R: several groups of rows, each row roughly a mix of its group's hidden directions; one row fits no group
R (152 x 14)
[[ -2  18 -17  -4 -13 -16 -11   6  -7  16  12  -8  12  17]
 [  2   3   3  -2  -3  26  10 -20  21   1   9 -18  -7  -8]
 [ 10   0  -5   7  -3 -12   2 -28   3   8  -3   7  30  -7]
 [ 11   2 -25  -2   1 -12 -17  22  -1   2  -5   1  14  17]
 [ 20   6  -2  22  23 -12 -12   0   9  -6   9   3  -7 -14]
 [  5  -8 -12   4   5 -13   0 -16  -2   3  -8  14  30 -17]
 [  9 -22   1  -1   6   4  11 -14  -9  -8 -21   9  -1 -23]
 [ -9  -9  -1   2  -8   2  -8   8   9  19  -3 -23 -26  12]
 [ 22  11   1   8   2 -16   2 -14 -20 -10   2  15  16  -5]
 [-11 -14  -3   0 -10   1 -12   2  18  18  -3  -7   7  29]
 [-27  -8  16  -5   0  12  -3  14   4 -13   3 -15 -19  -2]
 [-21 -17   7  14  -1 -21 -14 -15  -2   3   4  -1  18   0]
 [ 14  -3  11  -7   2  25  14   4  -1 -13  -3  16 -12  19]
 [ 17   1   6  13  11   7   4 -22  26  -4   0   6  14 -10]
 [-13   5  -4  -5 -11   2   8 -13  18  30  -5 -15  -3 -12]
 [ 16 -17 -14   0  11   3  10 -11   1  10 -14  21  10 -15]
 [-17 -12  -3 -10 -15   7   5  -4  14  29 -11  -4   2  13]
 [-16 -14  -6   1  -9  -1  -8  -2  14  25  -3 -23 -14   2]
 [ 11  21  26   6   3   8  12  -3  13  -8   6  15  -5  14]
 [ 11  13  26  21   5 -19   0 -10  11  -2  -7   8  -2  -2]
 [  6  -9 -19  -6  -1  -7   5  -9  -2  14 -15  16  27  -8]
 [-11  -5  11  -2  -3   8  10   3  14  25 -10  -2 -28   2]
 [ 13   8 -16  -2  11  -4 -10  19 -17 -18  13  12   9   8]
 [ -9   7 -18  -8  -9  -7 -10  19   2  21   6  -4   5  23]
 [-11  14  19 -14 -12  20  13   4  -2 -18   4 -11 -10   3]
 [-13  18   3   1  -6  -8  -7  18   6  17  15  -2  -9  24]
 [ -6 -10   1   9   5   1   5 -30   8  10   5  -5   2 -28]
 [-18  11  -4   0  -7 -29  -5  -1 -13   9   0  -8  10 -19]
 [  3  -9  13   2  11  -2  11  -1  -6 -13 -15  32  13  -6]
 [-19 -27  16   9   6  -1  -3   1  14   8 -14  -2 -15  -4]
 [ -6   9  13   5   1 -11   6 -18 -17 -15   7   2   8 -27]
 [ 15  13 -14   5   2 -18   4 -11  -7  24   3  17  13  -5]
 [  1  24 -11 -10 -10   5  -6   5  -3 -14  19 -25   7   2]
 [ -1  21  11  14  -3 -12  -7 -14  22   1   9 -19   8  -6]
 [  7  -6  -6   3   6   1 -15   2  -9 -36   6 -14  10  -6]
 [ -5   4   3  -5 -17  -1   8 -15  14  22  -9   4  23  15]
 [-12   2  -6 -12 -21 -10   7  -6   1  23 -22  -9  10  -6]
 [ 32   3   0  12  11  -7 -10   6   1 -24  -8   4   2   4]
 [ -2  21  18   0  -5   3   9 -16 -11 -23  15  -4   5 -10]
 [ -5 -17 -13 -22  -7  19  11   7 -21  -2 -10   4  -7  -1]
 [ -4 -26  -1   2   9   3   9  -8   1  17 -17  14 -10 -19]
 [  3  18  14  -2  -6  11   1  10  -5 -17  14 -15 -23  11]
 [  0  -6 -13  -7  -6   9  -5  13  18  17  -5   1   7  31]
 [ 10  -8  -2  10  21  13  -2 -12  11 -20  15   9  12 -14]
 [-10 -18 -11 -16  -1  20   8  -1 -18 -13   0  -7  -4 -18]
 [-22  -1  -5 -23 -21  14   9   4  -5  12  -3  -9   3  11]
 [-16  -7   9  -9  -8   9  22 -20  -5  18  -5   9  -2 -17]
 [-12 -16  -7  -4   2   5   7 -23 -12   0   4  -2   8 -30]
 [-13  -1 -13 -21 -16  16  -2  14  -6  -7   4 -16   6  16]
 [-11   0   1 -12 -15  -6  -9  25  -2  -6 -16  -8   5  24]
 [  4  21  16  20   4 -18  -9  -3  21   8   9   0   3   9]
 [ 16   8  -9  -1   9  -1  -2   3 -14 -26   8  15  23   0]
 [ -2 -20   6   3  -3  12   1  -1  20  18 -15  -6 -21  12]
 [ 15  -1 -10   2  -1  -1   3 -23  11   3  -6   6  33  -6]
 [  1  19 -15  -2  -3  -7 -18  20   0 -10  17 -16   8  13]
 [  0 -10  -9   3   5   9  -1 -22  13  -6   3 -16  12 -28]
 [-19 -13  -4   4  -1 -18 -13  -8 -18 -10   7  -5  20 -12]
 [-10 -10   8   8   7   0  11 -27   5  11   1  12   8 -24]
 [ 24  23   8  12  12 -11   3   0   0  -9   0   5 -10 -19]
 [  6  -5   3  16  17 -21  -8  -1 -17 -12   4  18   3 -16]
 [-13   3  -5  -7 -17   7  -3  -2   7  16   6 -31 -15   5]
 [ 17  -6 -20 -11  -3  13  13 -17  -2   4 -12   2  14 -18]
 [  6   2  -3  -5  -8   5  10   3  15  34 -13   5 -11  15]
 [ -8  11 -15   2  -1 -11 -22  15   0   0  22 -13   9  15]
 [ 13  -7 -10  10   1 -11  -9 -20   2   1   2   9  32   6]
 [-22  -2  -7 -21 -18  18   1   6  -4   0   6 -16   5  13]
 [  3  10  -4   2  10  -9   1  -6 -15 -18  14  17  24 -15]
 [ 14  -3  21   4   6   8  11  -2 -13 -21  -4  24  -5  10]
 [ -5  -2 -20  -7 -14 -12 -15  11   8  11 -14 -20  14  10]
 [-17  -6  -5  -1 -11   3  -7  -5  13  18   5 -31 -11  -3]
 [ 22 -10 -17  13   3 -12 -10 -19   6  13  -3   3  17   2]
 [-22 -17 -10 -17 -17  13   2  -9  -5   1  -1 -15  14   2]
 [-23  -9   6  -7  -3   5  -4   2  13 -20 -10 -15  18 -14]
 [  0   8   9   9 -10 -23  -9 -12  -4 -10 -10 -22   5 -18]
 [ 20   0   9   4  13  23   6   3   5 -19  10  10 -15  11]
 [  1  -4  21  18  10 -14 -11   2  -6 -16   7  17   3  19]
 [-15 -10  -8   0  -5 -21 -12   5   2   7 -15   4  29   3]
 [-15  18   5  -7 -11  -6  16  -8   7  30  -2   3   1 -12]
 [-15  -4   5  -9 -19 -14   8  -1  -9  20 -24   8  10   6]
 [  4 -11  -7 -20  -4  25  17   7 -11   1  -8  16  -5  11]
 [ -4   6  13   4   3  -7   6 -18 -14 -23   6   4  15 -24]
 [ -8 -11 -21 -13  -5  14  -4  -5  -9 -13   6 -22   9 -17]
 [ -5 -13 -18  -1  -5 -17  -8   1   2  17 -17   6  24   3]
 [  1  22  18  20   3 -20 -10  -4  18   1  11  -4   2   5]
 [  8  -4  -6  -1  16   9  -2  27  -8  -7   5  14 -25   6]
 [ 11   6  -5   3   6  -7  -5  -7 -16 -27   9   7  25 -10]
 [  7  11   2  -1  -2  -8  -7   6 -26 -30   9   3  12   7]
 [  5   2   2  -2   3   5   3  14  -2   4  -6 -14 -40 -10]
 [ -2   6  12  -6 -12  -7   2   1 -28 -26  -8 -12  -5 -10]
 [-12 -16  -4 -12 -13  18  -1   6   9   9  -5  -5   4  29]
 [ -9 -16  22   9  -1   5   1 -12   8  -7  -9 -17 -21 -12]
 [ -9  -8 -15 -25 -12  22  10  11 -13   5  -1  -3  -5  10]
 [ -4  16  -5  -1 -19 -21 -12   8  -1  15  -5 -19   3  16]
 [ 11 -14 -24   1   6   6 -10   6  20  17  -3   3   9  16]
 [ 10 -27  -4   3  13   5   8  -8  -5   1 -17  21  -1 -16]
 [ -5  20  13  -7   2   1  16  -1 -17 -18   6  14   5 -20]
 [ -7 -11   5   2  -2 -11  -9  18  -8   1  -7  16   6  32]
 [ 18  13   5  21  13 -23 -16   1   5 -13   3  -3   2  -7]
 [  1  -8  -4 -17  -3  15  11  17 -21  -4  -5  17  -9  16]
 [  2  -6 -20   5   0 -22 -13   1  10  21 -15  -9  10 -11]
 [  1  18  11   2   3 -12  13 -11 -21  -6   7  18   6 -20]
 [  2  20  -5  -3  -6  10  -3   3   0   1  25 -24 -18   7]
 [ -8 -23 -11 -10 -15  14   0  -8 -15  14   2 -12 -10  15]
 [  9 -16 -11  10  10 -20  -8   0  -1   8 -16  20  19  -2]
 [  2 -13 -14  -6  -1  14 -10  14  18   2  -3  -2  11  29]
 [-17  -3  16  -2  -7   4  15  -8  14  28 -10   5 -12   0]
 [ -3  16   0   3  -1 -11 -11  21   3  11  14   5  -2  30]
 [  3  -6 -11 -16  -3  29   6  14  10   4   0  -2 -10  21]
 [  5  -6 -13  -7  -5  10  -6  17  13  15  -6  -1  -4  31]
 [  9  -2   8   5   9  23  -4   1   9 -24  19  -3  -7  17]
 [ -3  -7  10  -2 -13   6   7  -3  14  24 -16  -9 -21  15]
 [ 18   6   8   8   2 -10   9  -7 -15  11  -7   4 -29 -14]
 [ -4  15  11  -6 -13  -2   9 -18  -6 -17  -1  -3  27 -11]
 [  0 -26  -5  -2   6   4   7 -14  -8  -1 -18   2  -2 -28]
 [  9   9  -4   8  -5 -20   3 -23  -7  16   1  12  23  -1]
 [-10 -15 -28 -18  -3  20  -2   6 -10  -3   8 -11   5  -4]
 [  8   6   9   0  13   2   6   4  -7 -29   0  24  16  -7]
 [  1  25 -11  -5  -7 -21  -2   7  -5   6  -7 -15   3 -23]
 [ -3 -18   1  -3  -3   3   8 -19  -6  -3 -17 -10  -3 -31]
 [ 17  13  -2   5   7 -12 -12  13 -15 -30   3  -2   5  -2]
 [  0 -10   7   0  -7   9  -5   8   5  -2 -12 -25 -31   7]
 [-12  11  -5  -5  -8  -4 -18  21   5 -13   7 -24   5  13]
 [ 12  20  20  13  -1 -18  -2   5   8   5  -3  12  -1  21]
 [  1  -6 -11  -7  -3  10  -3  18  16  19  -5   3  -4  29]
 [ 10  12  14  18  16  -1  -1  -4  25   3  13  17   3  10]
 [  0 -12   7   7   3  11   3  -6   9  18   3 -11 -36  -1]
 [ -1   2  -7   2  -8 -25  -1  -3   5  25 -23  -3   8 -13]
 [  2 -19   9  -1   1  -2  13 -10 -11   5 -26  11 -12 -19]
 [ -9  15  17  -1  -9  10   2  -3   0 -10  16 -24 -21   3]
 [  9  12   2   1   9  -6   5  -4 -21 -25   9  12  11 -19]
 [-19  -3   0   2 -12 -12 -10   6   5  27   2 -14 -11  18]
 [ 19   3  14  20   6 -22  -3 -13   9   1 -17  10   6  -5]
 [-23  -2   2  -4  -9 -14  -1 -11 -24  -8   5  -5  16 -17]
 [  9 -11 -27   3   7 -12  -6  -2   3  22  -5  13  18  -4]
 [-15  -6   9 -13 -17  24  13 -11  11   9   0  -8  -1  16]
 [-18   4  28   3 -12   0  11 -22  -3   1   5 -10  -9  -9]
 [ -5   8  21   2  -2   9  -1  14  -1 -14   8 -10 -28  14]
 [ 10  11  12  22   7 -17  -9 -16  21  -2   2  -5  11  -9]
 [ 13   8   1  17  19 -16 -16  10  -6 -21  14   5  -2  -4]
 [-16  -6   1 -13 -13   9  20 -19  -9  13  -8   0   3 -19]
 [  3 -10  19   5   9  18   6  -2  -4 -19  13  17  -7  19]
 [ -5   7 -16  -4 -14  -1  -5  -8   4  24  13 -27  -6   2]
 [ -5  -9  -2   1   5   6  -2 -13  10 -17   3   8  37  -2]
 [-15 -16  -7 -20  -7  17  12   4 -20  -2  -6  -4 -13 -11]
 [  6 -29 -16  -2   8   5   5 -11  -1   7 -18   9   4 -19]
 [-10 -12 -23 -12  -1  18  -2  -7  -1  -6  10 -19   9 -17]
 [ -9   1   1  -1 -12   3 -11   5   7   3   5 -35 -20   7]
 [  0   6   3   8   8 -11   2 -18 -13 -15   9   5  17 -28]
 [ -2 -21   9   6  15  21   2  -6  -3 -14  17  16  -5  11]
 [-10  20  18 -10 -13  13   8   5  -5 -16  11 -15 -12   8]
 [ 20 -11  -1  21  12 -18  -7 -18 -14   2   1   7  -6 -11]
 [-25   0   2   4  -1 -10  -5 -14 -13  -7  20 -10   9 -21]]

which group is each row in? (one row of each group first)
[  4  -8  -1  -2  12  31   4  -3   1 -18  22   0 -10   1]
L
[  2   4  10 -13 -18   0  10  -2 -25 -18 -19  -9  -4  -5]
J
[-14   7  -6 -17  -2  23   0  24  13 -10   7 -12  -5   8]
D
[ -3  -4   7 -10   0  20   4  21   7  -8  -7 -10 -30   5]
N

[ -1   7   1  14  11 -24  -6  -8 -12  -6   8   2   4 -29]
L
[-11   4   0  -8 -17   0   2   2  13  25  -5   2  12  27]
N
[ -9  21   8   4  -4 -10  -7  19   3   9  16   1  -8  25]
J
[ -5   5  22  12  -3  -5  -9   2  -1 -11   9 -20 -27   8]
D
[ 12 -20 -15  18  17 -10 -21   0  -2   0   7  -5 -10  -4]
N
[ 18  14  -3  11  -2 -13   3 -27 -15   6  15   1   5 -10]
D
[ 22  -9   1   2  13  19  10 -13   8 -15  -4  19  11  -4]
J
[ 13   4   2  -5  11   5   9  17  -8 -11  -5  33   4  10]
D
[  2  17  12  20   6 -15 -11 -13  22  -2  11  -9   8  -6]
J
[  4 -12 -17  -2  -2   6 -12  15  15  14  -3  -5  -2  29]
N
[ -5 -18   9   1  -4  17   9 -14  21  20  -6   6  -5  15]
L
[ 12  11 -12  -5  11   2  -1   9 -13 -25  11  15  20  -4]
N
